Every row has a hidden score. In each pair, how much higher is the second row's than the first's? 20 means about the same, 40 much higher and 0 much lower. The score is a weighted sum of the row's numbers plus the product of two more (or one squared), each taken from its middle value.
array([ 0.0,  0.9,  0.2, -0.9, -1.0,  0.3,  0.8,  0.7, -0.2, -0.1])
array([-0.9,  1.3,  0.2, -1.7, -1.5,  2.0,  1.9,  1.3, -1.1, -1.1]) ~ 15
array([-0.3, -1.0,  0.2,  1.2,  1.2, -0.6, -1.0, -1.0,  0.1,  0.4])
array([ 0.3,  0.7,  0.1, -0.6, -0.8,  0.0,  0.5,  0.6,  0.2, -0.1]) ~ 22
array([ 0.5,  0.2,  0.4,  0.4,  0.1, -0.7, -0.3,  0.2,  0.1, -0.9])
array([-1.4,  1.5,  2.6,  0.4,  0.2,  1.1, -0.1, -2.0, -2.5,  0.0]) ~ 23
array([-0.1, -0.9,  0.2,  1.3,  1.4, -0.5, -1.2, -1.5, -0.1,  1.1])
array([ 0.2,  0.7,  0.5, -0.2, -0.3,  0.1,  0.2, -0.2, -0.4, -0.4]) ~ 17
array([-1.6,  0.1,  0.7, -0.2, -0.3,  0.5,  0.4, -0.1, -0.2,  0.7])
array([ 2.1, -0.6, -1.6,  0.2,  0.5, -0.5, -0.5,  0.1,  0.7, -0.4]) ~ 22
array([-0.5,  0.8,  0.5, -0.5, -0.5,  0.9,  0.4, -0.6, -0.9,  1.1])
array([ 0.8,  0.7, -0.6, -1.1, -1.1,  0.2,  0.8,  1.2,  0.0, -0.5]) ~ 11
array([-1.6,  0.9,  1.1, -0.5, -0.7,  0.8,  0.5, -0.5, -0.7,  0.8])
array([ 1.9,  0.5, -1.7, -1.5, -1.2,  0.2,  0.8,  1.2,  0.7,  0.1]) ~ 13
array([ 1.6, -0.3, -1.1, -0.1,  0.0, -0.5,  0.0,  0.8,  0.6, -1.3])
array([ 1.3, -0.5, -1.8, -0.7, -0.2,  0.1,  0.2,  0.4,  0.9,  1.0]) ~ 13
array([ 1.0,  0.4, -0.9, -0.8, -0.6,  0.2,  0.3,  0.5,  0.4,  0.5])
array([ 0.3,  0.5, -0.4, -0.8, -0.6,  0.3,  0.4,  0.2,  0.3,  0.7]) ~ 20
array([ 1.3, -0.4, -0.3,  0.8,  0.9, -0.9, -1.1, -0.8,  0.0,  0.1])
array([-0.4,  0.0, -0.5, -0.6, -0.3,  1.0,  0.7,  0.4, -0.3, -0.2]) ~ 8
array([ 0.3,  1.0,  0.4, -0.6, -0.8,  0.0,  0.5,  0.3, -0.2, -0.1])
array([ 0.5,  0.9, -0.2, -1.0, -1.0,  0.4,  0.8,  0.9, -0.2, -0.8]) ~ 16
array([ 0.6,  0.1, -0.9, -0.9, -0.8, -0.3,  0.2,  0.9,  1.2,  1.0])
array([-0.4, -1.6, -0.2,  1.3,  1.2, -1.1, -1.0, -0.3,  0.9, -0.1]) ~ 16
array([ 0.1,  0.0, -0.1, -0.1, -0.4, -0.7,  0.2,  1.0,  0.7, -1.0])
array([ 0.8,  1.6,  0.8, -0.7, -0.8,  0.3,  0.5,  0.0, -1.1, -0.8]) ~ 29
array([ 2.0, -2.7, -2.4,  1.5,  1.9, -2.1, -1.8, -0.1,  2.2,  0.3])
array([-1.2,  0.5,  0.9, -0.1, -0.3,  0.6,  0.4, -0.3, -0.5,  0.5]) ~ 19
array([-1.3,  0.5,  0.4, -0.9, -1.1,  0.6,  1.1,  1.3,  0.1, -0.5])
array([ 0.7, -0.4,  0.2,  1.0,  0.8, -1.1, -0.7,  0.0,  0.4, -1.1]) ~ 20
array([ 0.4, -1.7, -1.3,  0.9,  1.4, -0.5, -1.1, -1.1,  0.9,  1.7])
array([-0.2, -0.7,  0.4,  1.1,  1.0, -0.4, -0.8, -0.7, -0.2, -0.3]) ~ 23
array([-0.5,  0.4,  1.3,  0.9,  0.9,  0.2, -1.0, -2.5, -1.2,  2.1])
array([-0.4, -1.1,  0.2,  1.4,  1.5, -0.1, -1.2, -1.6, -0.5,  0.8]) ~ 11
array([-0.1, -1.1, -0.5,  0.7,  0.8, -0.5, -0.5,  0.1,  0.7,  0.0])
array([ 0.9,  0.1, -0.6, -0.2,  0.1,  0.3,  0.0, -0.4, -0.3,  0.4]) ~ 28
array([-0.2, -0.2, -0.2,  0.1,  0.5,  0.8, -0.3, -1.3, -0.6,  1.5])
array([-0.4,  1.7,  0.2, -1.9, -2.0,  1.5,  1.9,  1.4, -0.7, -0.8]) ~ 18
array([ 0.0, -1.7, -0.2,  1.7,  1.6, -1.7, -1.8, -1.2,  1.0,  1.4])
array([-1.0,  0.0,  0.3,  0.0,  0.2,  1.1,  0.2, -0.8, -0.9,  0.8]) ~ 22
array([-0.2,  0.1,  0.3, -0.1, -0.4, -0.6,  0.3,  0.9,  0.4, -1.0])
array([-1.5,  0.8,  0.4, -1.3, -1.5,  1.1,  1.6,  1.6, -0.2, -1.1]) ~ 20
array([-0.7,  0.8,  0.9, -0.3, -0.3,  0.9,  0.5, -0.2, -0.9, -0.2])
array([ 0.4,  0.7,  0.1, -0.4, -0.4,  0.2,  0.2, -0.2, -0.2,  0.4]) ~ 24
array([ 1.4, -0.7,  0.2,  1.6,  1.6, -1.6, -1.8, -1.4,  0.1,  0.2])
array([ 0.6,  0.7, -0.3, -0.9, -0.8,  0.4,  0.7,  0.7, -0.1, -0.3]) ~ 8
array([ 0.6,  1.0,  0.9,  0.2,  0.1, -0.1, -0.4, -1.3, -1.0,  0.7])
array([ 1.3, -0.7, -0.6,  0.9,  1.1, -0.8, -1.1, -0.9,  0.2,  0.3]) ~ 18
array([-0.5, -1.1,  1.1,  2.3,  2.1, -1.5, -2.1, -2.3,  0.0,  1.0])
array([ 0.4,  0.2, -0.2, -0.4, -0.4,  0.1,  0.2,  0.3,  0.2,  0.1]) ~ 21
array([ 1.0, -1.0, -1.2,  0.2,  0.4, -1.0, -0.6,  0.4,  1.3,  0.7])
array([-0.8, -0.2, -0.4, -0.5, -0.5,  0.3,  0.5,  0.5,  0.5,  0.8]) ~ 27
array([-0.4, -0.8, -0.2,  0.4,  0.5, -0.1, -0.2,  0.1,  0.3, -0.2])
array([-1.5,  2.1,  1.4, -1.4, -1.6,  2.0,  1.8,  0.4, -1.8, -0.7]) ~ 36
array([-1.3, -0.3, -0.1, -0.6, -0.9, -0.5,  0.9,  2.0,  1.1, -0.8])
array([ 1.0,  0.8, -0.2, -0.6, -0.5,  0.3,  0.2, -0.2, -0.2,  0.8]) ~ 31
array([ 2.1, -1.1, -1.6,  0.7,  1.2, -0.6, -1.1, -0.7,  0.5,  0.4])
array([-1.4,  1.4,  1.5, -0.6, -0.7,  1.6,  0.9, -0.5, -1.6,  0.0]) ~ 12
array([ 0.4,  0.2,  0.8,  0.7,  0.3, -1.3, -0.7, -0.5,  0.2, -0.2])
array([ 0.0,  0.1,  0.5,  0.4,  0.1, -0.8, -0.4,  0.0,  0.3, -0.5]) ~ 16
array([ 0.4,  0.9,  0.1, -0.7, -0.8,  0.5,  0.8,  0.7, -0.4, -0.8])
array([-0.1, -1.0, -0.9,  0.0,  0.2,  0.1,  0.1,  0.7,  0.6, -0.1]) ~ 17
array([-1.3,  0.5,  0.4, -1.0, -1.3,  0.5,  1.3,  1.5,  0.3, -0.6])
array([ 1.8, -1.1, -1.8,  0.4,  0.5, -1.3, -0.7,  0.3,  1.7,  0.6]) ~ 23
array([-0.3, -1.1, -0.1,  1.0,  1.2, -0.2, -0.9, -1.0, -0.1,  0.6])
array([ 0.3, -0.1, -1.0, -0.7,  0.0,  1.5,  0.4, -0.3, -0.6,  0.7]) ~ 20
array([-0.2,  1.3,  0.3, -1.2, -1.3,  0.7,  1.0,  0.6, -0.4,  0.1])
array([ 0.8,  0.1, -0.6, -0.3, -0.3, -0.6, -0.1,  0.1,  0.8,  1.0]) ~ 19
array([ 0.4,  0.0,  0.6,  0.7,  0.3, -1.5, -0.7,  0.2,  0.4, -0.8])
array([ 0.5,  0.6,  0.1, -0.4, -0.4,  0.3,  0.3,  0.1, -0.1, -0.1]) ~ 22
array([-1.2,  0.5,  0.7, -0.4, -0.6,  0.7,  0.6,  0.1, -0.5,  0.3])
array([ 0.6,  0.0, -0.7, -0.5, -0.7, -0.7,  0.5,  1.7,  1.0, -1.2]) ~ 11
array([-2.0, -0.5,  0.1, -0.3, -0.3,  0.8,  0.9,  1.1,  0.1, -1.1])
array([-1.3,  0.7,  0.8, -0.6, -0.8,  0.6,  0.7,  0.3, -0.3,  0.3]) ~ 37
array([ 0.1,  0.9,  0.9, -0.1, -0.1,  0.4,  0.0, -0.9, -1.0,  0.1])
array([ 1.6, -1.1, -1.7,  0.1,  0.3, -1.0, -0.5,  0.8,  1.5,  0.2]) ~ 21
array([-1.1, -1.3,  0.2,  0.9,  0.7, -0.9, -0.6,  0.2,  0.7, -0.3])
array([-0.3, -0.7,  1.1,  1.8,  1.8, -0.6, -1.7, -2.3, -0.6,  1.1]) ~ 29
array([ 1.2, -0.9, -0.6,  0.9,  1.0, -0.8, -1.0, -0.4,  0.4, -0.3])
array([ 1.5, -0.3, -1.7, -0.7, -0.6, -0.8,  0.0,  1.1,  1.7,  1.0]) ~ 11
array([ 1.0,  1.1,  0.0, -0.8, -0.8,  0.3,  0.6,  0.5, -0.5, -0.5])
array([-1.7,  1.0,  0.1, -1.8, -1.9,  1.4,  2.0,  1.9, -0.1, -0.6]) ~ 25
array([-0.1,  0.9,  0.5, -0.6, -0.9,  0.0,  0.4,  0.5,  0.0, -0.1])
array([ 0.5,  0.7, -0.8, -1.3, -1.2,  0.2,  0.9,  1.1,  0.5,  0.4]) ~ 26
array([-1.0,  0.9,  0.8, -0.6, -0.8,  1.0,  1.0,  0.6, -0.9, -1.1])
array([ 1.1, -0.9, -1.0,  0.3,  0.3, -1.0, -0.4,  0.8,  1.0, -0.8]) ~ 29
array([ 0.0,  0.5, -0.1, -0.7, -0.8, -0.1,  0.5,  0.6,  0.5,  0.5])
array([ 0.7,  0.0,  0.9,  1.4,  1.3, -0.8, -1.3, -1.5, -0.6, -0.5]) ~ 19
array([ 1.4, -1.4, -1.9,  0.4,  0.9, -0.4, -0.5,  0.2,  0.8, -0.5])
array([ 1.2, -1.0, -0.3,  1.2,  1.0, -2.1, -1.3,  0.0,  1.1, -0.7]) ~ 22
array([ 1.3, -1.3, -0.5,  1.4,  1.3, -1.9, -1.5, -0.4,  1.0,  0.0])
array([-0.4, -0.8,  0.2,  0.8,  0.6, -0.7, -0.5,  0.2,  0.2, -0.9]) ~ 10
array([-1.0, -0.8,  0.8,  1.5,  1.6,  0.1, -1.2, -2.0, -0.6,  1.0])
array([ 0.7,  0.3, -0.4, -0.5, -0.4,  0.0,  0.1,  0.1,  0.1,  0.4]) ~ 22
array([ 0.4,  0.8,  0.7,  0.0, -0.1,  0.3, -0.1, -0.6, -0.9, -0.1])
array([-0.2,  0.5, -0.3, -1.2, -1.4,  0.0,  1.1,  1.8,  0.6, -0.8]) ~ 10
array([-0.5, -0.8,  0.6,  1.1,  1.0, -0.7, -0.7, -0.4,  0.0, -0.7])
array([ 0.7,  0.6,  0.2, -0.1, -0.4, -0.5,  0.0, -0.2,  0.1,  0.1]) ~ 25
array([-1.0,  1.2,  2.1,  0.3,  0.0,  0.5,  0.0, -1.0, -1.5, -0.5])
array([-0.8,  0.4,  1.5,  0.9,  0.9,  0.7, -0.3, -1.2, -1.9, -1.2]) ~ 21
array([-0.9, -0.3,  0.8,  0.6,  0.4,  0.1, -0.1, -0.2, -0.6, -1.1])
array([-0.5,  0.9,  1.1,  0.0,  0.0,  0.8, -0.1, -1.2, -1.1,  0.9]) ~ 24
array([ 0.7,  0.1, -0.4, -0.2, -0.1, -0.2, -0.2, -0.3,  0.3,  1.0])
array([ 0.6, -0.5, -0.2,  0.5,  0.4, -0.7, -0.4,  0.4,  0.4, -0.9]) ~ 20
array([ 2.0, -1.2, -0.7,  1.7,  2.0, -1.6, -2.3, -2.3,  0.7,  2.1])
array([-0.7, -0.7,  0.3,  0.8,  0.8, -0.2, -0.7, -0.8,  0.0,  0.6]) ~ 9
array([ 0.1,  1.7,  1.1, -0.6, -0.8,  0.9,  0.6, -0.2, -1.4, -0.7])
array([-0.7, -1.0, -0.5,  0.2,  0.2, -0.2,  0.0,  0.6,  0.9, -0.1]) ~ 10
array([-0.8,  0.7,  0.2, -1.0, -1.0,  1.0,  1.0,  0.6, -0.2,  0.3])
array([ 0.0,  1.4,  0.1, -1.4, -1.4,  1.1,  1.2,  0.7, -0.6, -0.2]) ~ 19
array([ 0.6,  1.4,  0.4, -0.8, -0.9,  0.2,  0.4, -0.1, -0.5,  0.3])
array([-0.6, -0.2,  0.0,  0.0,  0.1,  0.4,  0.3,  0.4, -0.1, -0.8]) ~ 8
array([ 0.6,  0.7,  0.0, -0.4, -0.3,  0.1, -0.1, -0.6, -0.3,  1.0])
array([-0.4,  0.2, -0.8, -1.0, -0.5,  1.9,  1.1,  0.3, -0.8, -0.2]) ~ 13
array([ 0.6,  0.9,  0.9,  0.2,  0.1,  0.0, -0.3, -1.1, -1.1,  0.2])
array([-0.5, -1.1, -0.1,  1.0,  1.0, -0.4, -0.9, -1.0,  0.2,  0.8]) ~ 13
array([-0.3,  0.2,  0.6,  0.5,  0.5,  0.2, -0.6, -1.7, -0.5,  1.7])
array([-1.0,  0.6,  0.5, -0.7, -1.0,  0.7,  1.0,  1.1, -0.2, -0.7]) ~ 9
array([ 1.4, -0.2,  0.7,  1.5,  1.5, -1.1, -1.5, -1.5, -0.7, -0.8])
array([ 1.7, -0.7,  0.1,  1.7,  1.7, -1.7, -2.0, -1.6,  0.1,  0.2]) ~ 11
array([ 1.2, -1.2, -1.1,  0.6,  0.6, -1.5, -0.8,  0.7,  1.4, -0.7])
array([-1.5, -0.7,  0.5,  0.5,  0.4,  0.2,  0.2,  0.2,  0.0, -0.7]) ~ 7
array([-0.4, -0.2, -0.4, -0.3, -0.2,  0.1,  0.0, -0.1,  0.4,  1.4])
array([-0.8, -0.5, -0.1,  0.0,  0.0,  0.0,  0.3,  1.0,  0.3, -1.0]) ~ 5
array([ 0.2,  0.7, -1.2, -2.0, -1.8,  1.1,  1.7,  1.9,  0.5, -0.2])
array([-1.9,  0.0,  1.5,  0.3, -0.3, -0.2,  0.4,  1.0,  0.0, -1.5]) ~ 12
array([ 0.6,  0.4,  0.1,  0.0, -0.1, -0.5, -0.2, -0.3,  0.4,  0.6])
array([-0.9,  0.4,  0.6, -0.3, -0.3,  0.6,  0.2, -0.4, -0.4,  0.6]) ~ 16
array([-0.3, -1.0, -0.4,  0.5,  0.6, -0.4, -0.4,  0.0,  0.8,  0.4])
array([-0.2, -0.9,  0.1,  1.1,  1.2, -0.7, -1.2, -1.4,  0.3,  1.3]) ~ 24
array([ 0.6,  1.0, -0.3, -1.2, -1.4,  0.0,  1.1,  1.7,  0.3, -1.0])
array([-1.7, -0.5,  1.4,  1.4,  1.4,  0.6, -0.8, -2.0, -1.2,  0.3]) ~ 18
array([ 0.8, -0.7, -1.0,  0.1,  0.3, -0.6, -0.4,  0.3,  0.8,  0.1])
array([-0.8,  0.2, -0.3, -1.0, -1.0,  0.5,  1.0,  1.2,  0.5,  0.0]) ~ 21
array([-0.9, -1.0,  0.7,  1.3,  1.0, -0.8, -0.8, -0.4,  0.4, -0.1])
array([-1.4, -0.2,  1.1,  0.8,  0.7,  0.4, -0.2, -0.7, -0.9, -0.8]) ~ 18
array([-0.8,  0.8, -0.2, -1.3, -1.1,  1.6,  1.2,  0.3, -0.5,  0.7])
array([ 0.9,  0.9, -0.4, -1.2, -1.3,  0.1,  1.0,  1.5,  0.2, -0.9]) ~ 11
array([ 1.3,  0.2, -1.3, -1.0, -0.9, -0.5,  0.4,  1.2,  1.1,  0.5])
array([ 0.2, -1.3, -0.6,  1.1,  1.5,  0.0, -1.1, -1.4, -0.2,  1.2]) ~ 22
array([-0.6, -0.5, -0.9, -0.5, -0.1,  1.2,  0.6,  0.2,  0.0,  0.6])
array([ 0.7, -0.6, -0.5,  0.3,  0.2, -0.8, -0.2,  1.0,  0.7, -1.4]) ~ 24
